One turn moves every row onto another: examples first, then more rows asked
suk: [-13.8   5.4  28.8  -5.5  26.2  -8.5  -2.9 -17.0  -1.7  19.1  -9.8  -2.2
  -2.0  34.2 -19.9 -12.8  -0.9 -13.1   6.9 -13.6  -2.7]
Kadol: [ -7.5   0.0  20.6  14.7  26.0  13.9  15.2  11.6   8.6 -12.2  -6.2  -2.3
   6.7  10.8  -6.1 -10.8   8.8   8.4  -0.8 -42.1  -9.5]
pim: [ -1.4  -7.3  17.5  19.6   3.8  -7.0   6.8 -23.9   5.5   3.5  -8.1 -12.7
   3.5   9.3   7.1  -8.0 -24.7   3.3   4.6   9.6 -15.3]
Dek: [ -4.9  36.9  -6.8  -3.1   2.5  -2.1   7.4  -0.4 -21.4   4.2 -26.7  -9.7
   5.3  10.4 -15.1  -2.4  -5.5  15.2 -15.3   4.1 -18.2]
Puv: [-19.8  -4.2  10.4  19.1  21.3  21.6  20.0  13.3   5.3   0.3 -11.5 -12.7
   4.2   9.5   0.3 -18.5  11.6   5.8  -8.6 -28.1  -6.8]
Nireb: [ -7.5  28.8  -9.2  -3.2   2.9  12.6   6.0  -1.4 -11.9  -0.9 -17.2 -14.4
   3.3   8.3 -18.9 -11.1 -10.6   6.0 -25.8  11.2 -18.0]
nim: [  2.5  10.1  23.5   4.6  17.3  -7.0  -6.8  16.4   5.5 -10.6  15.3   4.7
   4.1  13.0 -19.5  -6.3   6.8  -5.2  13.5 -25.9 -10.9]
Zaseb: [  1.0  -3.8   8.0  22.3  -1.3  -9.2   7.3 -28.8   7.8   2.6 -11.1  -4.4
   5.7  18.5   1.1  10.4 -20.7   4.3  -0.6  -0.4 -20.8]
rugez: [ 15.3  14.5  -4.2 -10.1  21.1  -2.2  30.9  30.9   5.1   8.2  -3.1  -0.1
   5.7  14.2 -12.9  -8.8   4.3   9.8  10.5  -3.0 -22.6]
Moku: [ -0.8  -3.8  11.8  10.7  -1.7   2.7  11.7 -28.5   6.7   7.4 -14.4  -9.3
   6.4  15.9   0.9  10.8 -27.4   0.1   1.3   5.5 -14.8]
vef: [ -5.6  11.9   4.9   7.5 -12.7 -12.9   9.1  11.4  -8.4 -10.1 -20.1  -2.2
 -11.2   4.2 -12.6  -6.3  -0.2  19.1  21.2   0.1 -30.6]
Fet: [-10.0   4.8  18.0  -1.3  23.5  -4.0   2.4 -17.3   1.2  13.5  -2.0   2.6
   2.1  29.2 -31.1 -25.7   7.8 -16.7   0.9  -6.3   0.9]
tezuz: [ 14.3   9.8   0.8   9.1  -0.1   2.4  -2.6  -6.6  -1.0 -10.6 -21.1   6.4
   2.9  17.5 -25.7   7.6  -7.4 -27.4  -6.6   2.7 -20.0]
sato: [  9.7  20.7  -5.7  14.2   8.0   6.9  26.2  32.2  11.0   1.7 -21.8 -17.4
   4.5  14.5 -23.2  -8.3   1.3  -2.7   2.8 -13.6   1.5]
bomo: [  8.5  -0.3   3.7 -14.0  18.6   1.6  31.0  29.2  -0.3  11.1  -8.1  -3.0
  -1.9  19.6  -5.0  -4.6   5.2  22.1   9.9   2.2 -18.1]
bab: [ -9.6  33.1  -8.5   9.3  -5.6  -2.7   5.3   9.4 -15.1   0.7 -19.7 -11.2
  -2.7  10.4 -17.6  -2.6 -13.3  15.5 -14.0   4.1 -25.8]
todel: [-13.3  12.6  18.6   5.5  15.8  -2.9  10.0 -10.0  18.5  -3.0 -29.1 -16.7
 -15.0   4.8  -9.5  -9.2 -19.3 -14.7  16.3 -23.6  -9.5]
zimi: [ -6.4  30.4  -1.8  -3.7   1.7   5.9   6.6   2.0 -21.6  -5.0 -21.0  -6.5
   5.0  22.7 -16.6  -0.4  -8.3  17.0 -18.6  10.9 -24.1]
seri: [ -8.3   4.9  18.3  -1.7  26.3  -2.9  -2.5 -19.6  -2.2   8.9 -20.8  -3.6
 -10.4  22.5 -26.7 -15.9   0.6 -20.0   9.6 -18.9   4.1]
bofa: [-18.7   2.7  10.7  15.3  28.8  12.8  10.2  12.3   2.3  -7.5  -8.9  -4.8
   0.2  16.6   0.0  -5.0   9.3  12.3  -7.4 -38.8  -0.3]
kitis: [-10.8   6.3  16.7  -4.0  30.8  -7.1  -1.1 -18.0   6.6  23.6 -15.0   2.1
  -4.4  26.7 -26.1  -7.5   5.2 -16.4   8.4 -11.2  -0.9]
dal: [ 20.2   2.5  -0.5 -10.0  24.3  -1.2  28.9  21.8   7.9   4.0  -3.7  -0.6
   1.6  16.5 -11.6  -0.4   6.7  23.8   8.1   2.1 -18.1]
labi: [  8.1  -0.4   2.9  -9.2  23.6  -3.7  27.0  23.1   1.0  -0.6   0.9   6.5
  -3.2  17.1  -7.4 -16.4   4.6  15.7   5.6  13.3 -26.7]
Nik: [-18.4   1.5  14.4  15.3  24.7  22.9  17.8  12.1   6.9  -3.1  -3.3  -5.1
   9.6  24.2  -7.6  -4.4   9.3   8.7  -5.7 -33.2   0.4]
fadek: [  4.5  -6.7   5.1  20.4  -2.3  -4.4  -3.1 -22.3   9.3   1.9 -14.9  -0.3
   1.1  15.6  -7.5   7.4 -23.0  -1.9   8.7  10.7 -14.4]

Fet turns into labi
nim turns into vef
zimi turns into suk
Where do these go?
Kadol turns into bab
bofa turns into Dek

One turn moves every row onto another: examples first, then more rows asked
Kimu: [ -3.6  10.6  -2.8 -16.8  10.6   7.2  11.9 -16.7   1.1  -2.9 -16.2  -2.3
 -10.1]
Ret: [ -5.5   1.5  10.0  -1.4  -9.0 -22.0 -10.5 -31.6 -10.2  -1.0   4.0  16.5
  11.3]
ruk: [  8.3   1.9   8.6 -10.9  12.7   4.6  22.8   2.9  -3.9   3.2  -4.0  -3.4
  -7.7]
tova: [12.1 -1.8 16.3 -3.9  3.8  1.7 22.6 10.0 -0.8 -2.5  0.2  6.0  0.0]
vige: [-25.3   3.3 -15.6   3.0  23.5  -0.9 -17.8 -10.8   2.2 -22.7  10.1   1.4
  -0.9]
Bovof: [  5.5  -1.1  18.5  14.1   8.2   4.4 -19.8  10.0  -2.0  -5.3  17.4  11.8
  10.4]
lasa: [-17.1  -5.3 -13.7   8.3   1.3   0.4   3.0 -10.6 -24.0  16.5   6.6  19.3
   4.7]
sudel: [-19.8   2.5  20.5   2.3 -10.2 -13.5  -3.4 -10.6 -15.9  10.0   8.4   9.6
 -10.4]
nit: [ -5.6  22.6   6.7   1.4  -9.3 -26.5 -12.2 -17.5  -0.6 -15.2  -1.4   0.0
  -2.8]
Bugu: [ -1.0  -5.9   4.1   4.6 -16.7 -25.8   7.0   2.0  11.0  13.0  -1.0   2.6
   7.2]
mibez: [ -6.9  -1.3   2.5  15.0 -12.6 -21.1  15.0 -10.2 -16.8   3.2   8.2  21.1
   6.6]
kize: [ -1.7   9.5  -8.9  -9.2  10.5   7.1  22.4 -10.4  -2.0  -3.2 -15.9   0.2
  -8.3]
nof: [-22.2  -2.4  -2.3  -3.9   2.1   3.1 -13.8 -18.4 -20.8  18.2   5.1  12.9
  -1.4]
viza: [-18.0 -23.3  -8.7   1.7  18.6   3.2   0.6   5.5  -7.5  -3.4  23.0   1.0
   8.2]
melel: [-18.4 -10.8 -26.9   3.7  19.9  -1.4  -4.2  -4.2   1.2 -18.6  16.1   4.0
  13.7]
pobu: [ 10.2  -1.4  14.8  13.4   7.7   2.2 -22.3   3.5   0.2  -8.0  15.9  13.7
  15.5]
gavi: [-16.5  18.6  -6.8  24.1   0.4  -7.8 -13.7  10.3   7.8  -4.5   4.6  -1.4
  -7.8]
mivi: [-25.2  -9.1 -15.6  -7.2  20.7   1.1 -18.4  -7.7   4.2 -15.8  15.4  -2.3
   4.9]
vez: [-11.9  19.8  -6.4  15.2   2.0 -11.7 -27.2  -6.5  13.0 -11.0   0.7  -2.1
   0.9]
fomeb: [  9.0   0.8  26.3 -18.6   5.3   2.9   1.0  -3.8   4.1  -4.4  -2.4  -0.8
  -1.5]
menal: [ 19.6   0.5  -1.2 -10.9  13.0  -2.2  20.4 -11.0  -1.1  -6.8  -7.8   1.7
   9.7]
Baref: [ -1.0  20.0  -4.8  15.1 -11.8 -27.9   7.7  -7.6  -5.0 -15.7  -0.1   6.6
   1.7]
ler: [  2.3   9.0 -11.0 -12.7  10.7   4.0  16.7 -19.8   1.4  -7.0 -17.6   1.9
  -2.1]
Zaz: [-18.6 -21.6  -2.2  -9.4  20.9   3.0 -15.4  -5.4  -3.0  -4.1  20.3  -2.6
   9.5]
Kod: [-13.0  21.5   9.0   9.7 -11.1 -21.1   1.2   0.6  -6.4  -7.7   2.6  -2.0
 -15.0]
Nazut: [  2.4  -5.2   4.9  -0.7 -15.5 -26.6  -2.4  -9.0  14.1   9.6  -2.9   2.2
  12.1]
nad: [-10.9  -3.7 -14.3  -0.2   3.1  -2.5 -10.5 -27.1 -18.9  10.7   2.9  19.9
  14.8]
Peda: [ 11.5   3.8  12.6 -22.7  14.3   1.5   3.9 -13.8   2.1  -2.0  -7.7  -6.6
  -2.2]
Gen: [-20.2   2.3 -24.6  11.9  22.1  -3.4  -5.6  -5.5  -0.7 -24.6  10.5   6.9
   4.5]
zale: [ 22.0  -1.4  11.0  -9.5   5.2  -4.8  11.4  -9.6   4.4 -12.4  -3.6   9.0
  15.7]
pok: [-28.7   3.2 -15.7  10.2  21.4   1.7  -6.0   1.8  -2.7 -18.0  12.3   0.6
  -7.6]
kos: [ -5.1  -4.8  11.9  -2.3 -16.5 -23.6  -3.1  -1.5  12.2  14.9  -1.4  -1.4
   2.2]
dokab: [-28.1 -10.9 -18.3   2.5  19.3   3.5  -3.8   6.7  -0.9 -10.1  18.3  -1.8
  -0.8]
Kop: [-10.2 -23.7 -14.0  -2.1  20.5  -1.4  -5.6  -8.2  -3.4 -10.4  20.2   4.9
  20.5]
lutik: [ -6.2  17.2 -17.6  27.3   0.2 -14.2 -11.0   0.5   9.4 -13.1   1.4   4.7
   7.5]
nuto: [ 10.1  -2.0  12.4  18.9   7.0   2.9 -14.2  10.2  -2.8  -6.8  17.0  15.1
  14.8]

Gen turns into vige
mivi turns into dokab
Where do these go?
gavi turns into lutik
sudel turns into mibez
viza turns into Kop
fomeb turns into tova
kos turns into Bugu
nof turns into lasa
pobu turns into Bovof
Baref turns into nit
Peda turns into ruk
kize turns into ler

